In the data rows, the value 128 means zero.
Here is a table of points, one per row:
[181 125  84 158 161  83 162 164  99 134 122 205 165 140 139 108 102 137
  93 161 111 133  64 141  72 128 155 148 152 126 107  98]
[166 147  78 179 125 142 144 156 161 149 180 110 133 129 147 106 161 103
 157 124 135 213 110  89 212 126 114 108 163 109 105 114]
[ 89 139 180 108 126 111 101 128 171 121  89 122 131 130  99 200  74  87
 117 146 117 117 128  90 100 164  85 115 117 155 101  93]
[110 104  91 133 113 132 127 141  32 134 110 118 143 146  77 160 103 131
 154 109 123 130 132 131 150 111 105 132 103 104 119  84]
[ 58 122  97 131 119 151 118 122 145 135 164 128 162 112 119  82 198 130
 120 126 106  73 120 125 143 137 156 141  61 122 133  76]
[ 57  76 160 110 189 102 116 141 143 136  71 137 198  97 110  61 130  94
 145 120  95 122 142 121 105 106 133  98 132 166 106 142]
[ 85 136  86 115 148 144 168 131 100 130 136 166 129 157  90 143  80 155
 117 125 149 141  89 110 124 128  98 152 171 114 123 154]
[106 129 121  89 127 128 153 122 123 162 160 110 118 135 163 160 155 121
 109 108 124  86 133 137 129  96 108 135 157 108 102 163]
[145  90 147  76 140  96 166 149 148 116 111 154 116 123 159 162 119 175
 103 115 130 118 122 198 196 162  94 170 168 143 193  93]
[160 130 128 184 172 136 141 172  98 152 162 125 149 133 116 117 136 154
  87 153 132 113 194 141 122  82 153 104 136 193 113  97]
[ 88 108 135 126 170 127 147 158  77 148 109 164 141 124 190 127  80 107
 148 116 108 141 121  94 120 141 127 176  87  99  94 166]
[146 109 150 142  90 120 131  62  91  97 154  99 152 139 171  92 117 183
 118 159  91  95 197  60 155 192 134 116 178 135 107 152]
[159 146 135 111 133 178  95 122  99 148  80 102 111 144 138 132 166 154
 171 120 110 146 120 116 103 112 106 108 172  70 189  80]
[156 140 129 166 163 153 112 129 149 106  95  73 143 152 153 135 119 116
 141 174 142 100 154 170 129 101 100 174 121  98  97 105]
[142 172 138 104 105  98 156  66  83 183 123  79 163 100  79 124  81 109
 138 104 137 112 113 170 151  95 109  70 135 152 112 155]
[ 66 144  92  84 169 176 113 159 108 110 146 173 127 118 119 102 118  99
 127 202 128 132 161 206 187 213  98  98 170 131 118 104]
[ 97 161  90 141 138 191 112 130 151 103  98 115 114 148 119 111  97  99
 124 106 131 114 112 149 104  96 166 121 131 166  93 163]
[145 157 148 141 146 155 116 142 134 166 161 144 109 144  87  90 133 157
 119 122 168 107 130 114 119 115 106 115  87 150 179 157]
[136 105 113 173  94 125 114 119 150 131 137 154 135 140 167 127 122 141
 169 107 101 105 151 255 101 141 125 143 161 142 110 166]
[131  89 149 161  66 141 132 138  80 113 122  82 111 110  82 127  96 121
 128 142 165 127 113 109 103 173 202 165 123 111 120 141]
[111 125  96  95 115 110 132 150  73 108 127 124 157 128  83 207 114  91
 154 139 121 127 155 141 127 134 137 208 123 114 133 158]
[184 157 150 110 147 144 106  85 105  77 132 151 160 140 152 160 167 172
 150  95 160 174 159 114 110 118 139 105 203 117  95 126]
[168 190  81 115 124  99 116  61 123  78 161 145 105  58 114 108 128  93
 112 130 140 103 159 119 130 134 154 218 103  96 127  95]
[115 131 142 127 152 127 114 133 119 140 179  96 129 149 100 157 126 162
 172  82  92  88 123 138 101 179 133 109  81 174 180 144]
[159  93 120  87 154 131 119 125 160 150 110 172 112 127 132  90 105 179
 158  95 168 132 107 191 172 221 176 103 109  90  99 120]
[102 148 188 114 123 151  95 164 103 114 160 163 105 126 172 130 120 151
  55  61 121 120 148 126 129  88 137 148 139 104 190 149]
[170 115 140 104 147 128 162 160 166 148 128 144 114  72  64 138 152 120
 179 130 142 108  97  94  92 110 150 129 160  87 119  93]
[104 147 106 203 166  47  39 118 113 102 145 140   0  13 135 103 116 150
 141 117 114 117 124 114 122 117  76 125 174 122 114 149]
[152 108 115 114 158 151  96 135 137 103  96 107 141 171  79 118 117 111
 117 164 176 113 125 110 131 144 120 129 141 177 181 156]
[ 93  80  91 125 135 137 123 130 177 155 176 106 118 137  98 154 110 122
 123 151 153 227 162  86 151  96 121 116 162 177 136  97]
[151 179 179 126 173 138 184 125 164 109  81  86 109 151 119  83  59 106
 135  89  82 133 122 186 217  74 144 171 117 101 120  98]
[ 98 138 204 122 130 118 119  77 116  55 124 155 150 123 134  97 145  61
 150 150 172 187  84 135 104 111 116 124 132 129 179 161]
[141 201 186 146 148 112 176 145 114 197 154 177 121 153 119 174 154 121
 159 130 118 144 136 102 127 149 125 138 112 184  97 110]
[117  90 167 215  60  96 153 141 156 148 135 175 122 135  83  95 104 117
  79 118 126 121 144 176 145 200 107  86 144  84 135  88]
[121  98 145 148 139 136 127  94 180 145 151  71 132 132  96  58 156 184
 140 199 108 219 114 156 100 114 137 191  80 115 115 174]
[126 158 111 160 141 133 164 169 116 104  74  77 173  97 168 134 218 148
 146  99 187 108 138 142  92 163 100 125 193 122 113 108]
[120 153 142 113  73  92 105 128 167 160 147 103 150  92 112 130 163 155
 141  74  96 213 106 117 144 138 117 171 131 201 120 112]
[159  68 172 164  75 124  81 180  67  91 116 109 125 147  94 119 131 138
 126 163 109 117 104 126 160 116  72 165 103 131 119 133]
[114 169 139  85  59 121 139 147 146  98 102 102  73  89 117  72 116  98
 163 151 117 100 140 108 106 126 109  81 126 167  99  78]
[187  91 176 110 182 102  91 126 161 118 155 164 127 157  69 143 183 108
 174 126 115  74 152  85 162 116 149 142 125 105  93 161]
[160 105 133  65 158  98 112 127 110 145 182  78 134 126 159 159 130 130
 133 136 136 228 143 158  96 153  89 107  70  97 115  95]
[168 156 122 144 128 148 112  77 125 189 106 127 122 145 122 133 116  87
  88 140  85  99 110 116 114 143 119 133 155 179  94 169]
[142  89 148 149  70  96 109 183  72 113 113 115 128 139 100  99 127  97
 138  78 153 121 116 128 134 103 171 146 131 122 113 137]
[137 154 143 111 101 148  77 134 136 155 154 186 129  95 164 152  67 129
 139 176 148 120 140 118 105  82 142 116 128  85 182 100]
[ 99 111  99 116 143 162 153 144 140 153 141 131 121 124 148 111 131 127
 142 113 169 104  99  79 144 126 162 147 148 120 108 189]
[155 205 172 182 160 171 202 165 139  90 194 112 123 152 129 139 116 123
 148 149 110 103  71 127 114 139 139 115 111 145 181  96]
[135  40 162 141  76 231 238  75 110 117 101 165  95 101 151 159 173 115
 127 135  94 159 129 119 102  90  99 111 100 121  97 123]
[172 100  79 116 156 190 114 102  70 152 121 124 106  96 171 106 126  78
 166 105 103 115 117 124 139 142 104 117  86 194 178 148]
[168 143  91  79 124 149 154 159 118 113 147 118 125 130  83  66 124 119
  93 103 111 127 165 110 147 132 139  99 112  76 115 167]
[132 162 129 160 121 125 125  73 140 182  80 115 144 157 133 128 113 107
  96 125 202 110 184 122 145 122 118 146  91  95 100 101]
[ 98 166 145 106 117 109 146 113 105 167  60  85 109 146 128 128 157 183
 115 184 111 119  80 101 155 147 149  96 181  90 191 175]
[ 70 110  92 126 130  47 156  72 115  94 124 149   0 254 137 132 161 123
 165 119 155 145 137 140 121  98 161 102 125 154 111  87]
[ 96 108 130 117 115 132 130 178 140 151 159 121 122 135 208 131 117 148
 148 152 120 108 135  92 107 125 186 124 102 109 105  86]
[ 85 162 114 132 140 179 104 150 163 102  51 124 125 120 124 164 148 150
  91  95 122 157 131 104 132 145 138 175 115 184 120  81]
[140  98 112 125 128 100 137  77  84  98 124 153 171 129 152 104 145 101
 103 134  91 181 153 127 127  88 187 116 145 162 214  98]
[134  99 141 133 117 146 127  48 120  84 142 156 151 113 126 162 171 148
  80 136 152  92  72 110 170 126 126 118  84 159  94  87]
[ 86 149 128 134 158 131 156  61 126  70 147 107 155 136 144  96  71 174
 137  92 114 118 147  83  75 175 114 128 153  96 115 110]
[126 163 142 108  66 140  34 119 112 190 110 181 152 153 172  85 117 141
 139 149 123 133  83 136 109 115 127 163 151 118 109  89]
[158 132 101 138 145  70 160 133 143 161  75 115  63  72 133 173 159 105
 102 167 121 136 169 131  99 153 166 135  91 139 199 170]
[110 103 109 127 117 118 125 143 152 129 177  93 138 127 163 195 101 144
 115 148 111 100  99 123 139  86 124 132 167 112 104 173]
[ 74 173 122 198 177 125  80  94 101 113 109 144 131  90 124 194 166 133
 102 124 111 170  99 141 178 137 161  69 106  69 108 168]
[ 87 113 120 103 145 150 113 161 128 164 117 116 116 131  78 133 149 168
  99 128 114 109 183 134  92  79 127 123 127  89 123 106]
[194 160  51 117  99 103 115 160 175  69  67 147 146 160 125 152 131 137
 118 137  48 147 130 102 111 126 122  73  90 112 120 154]
[ 84 144  80 151 112  91 153 137 169 150 156 139 168 173 138  81 166  84
 129 100 125  98 135  93 106 125  45 161 123  70 202 154]
[187  78 148  94 149 102 134 158 137 120  85 110  95 142 196  82 114 117
  72 106 174 123 126  97 122 145  75 119  96 169 104 158]
[134  71 152 131  66 169 136 120 199 123 125 189 138 121 120 161  99 143
 176 124 127 115 186 172 156 161 132 124 170 119 166 177]
[152  77  90 169 133 128  97 109 169 138 106  90 159 121 150 168  70 120
 138  82 164 106 107 111 110 118 140  81 102 144 182  87]
[121 159 100 109 102 112 151 140 127 104 146 184 148 109  88 127 114 214
 124 142 183 114 110 154  99  82  92 111  76 174 111 174]
[142  75 126  64 151  97 128 114 154 152 178  83 131 118 127 137 143  92
  74 136 109  79  69 138 115 115 146 130 179 110 115  85]
[102 164 154 114  99  81 135 163 146 105 117 106 158 111 206 148 129 116
 168 172 151  97 133 139 193  82 145  96  77 159 132 165]
[125 150 151 114  88 156 105 151 159 121 186  96 120 142 126 148 164  71
  67  98 127 203 125 157  85 157 152 101 113 128 100 170]
Along one direction, these points spread out more than along any other. How many in every 100 of the points above lie lower along it than each point below? Round to a whole number. More than half of the points above lie lower than the first one.
[ 84 144  80 151 112  91 153 137 169 150 156 139 168 173 138  81 166  84
 129 100 125  98 135  93 106 125  45 161 123  70 202 154] 66
[ 70 110  92 126 130  47 156  72 115  94 124 149   0 254 137 132 161 123
 165 119 155 145 137 140 121  98 161 102 125 154 111  87] 15
[166 147  78 179 125 142 144 156 161 149 180 110 133 129 147 106 161 103
 157 124 135 213 110  89 212 126 114 108 163 109 105 114] 10
[187  78 148  94 149 102 134 158 137 120  85 110  95 142 196  82 114 117
  72 106 174 123 126  97 122 145  75 119  96 169 104 158] 42
[141 201 186 146 148 112 176 145 114 197 154 177 121 153 119 174 154 121
 159 130 118 144 136 102 127 149 125 138 112 184  97 110] 7
[168 190  81 115 124  99 116  61 123  78 161 145 105  58 114 108 128  93
 112 130 140 103 159 119 130 134 154 218 103  96 127  95] 45
[ 74 173 122 198 177 125  80  94 101 113 109 144 131  90 124 194 166 133
 102 124 111 170  99 141 178 137 161  69 106  69 108 168] 18
[194 160  51 117  99 103 115 160 175  69  67 147 146 160 125 152 131 137
 118 137  48 147 130 102 111 126 122  73  90 112 120 154] 17
[ 98 138 204 122 130 118 119  77 116  55 124 155 150 123 134  97 145  61
 150 150 172 187  84 135 104 111 116 124 132 129 179 161] 13
[102 164 154 114  99  81 135 163 146 105 117 106 158 111 206 148 129 116
 168 172 151  97 133 139 193  82 145  96  77 159 132 165] 32
[159  68 172 164  75 124  81 180  67  91 116 109 125 147  94 119 131 138
 126 163 109 117 104 126 160 116  72 165 103 131 119 133] 80
[155 205 172 182 160 171 202 165 139  90 194 112 123 152 129 139 116 123
 148 149 110 103  71 127 114 139 139 115 111 145 181  96] 20
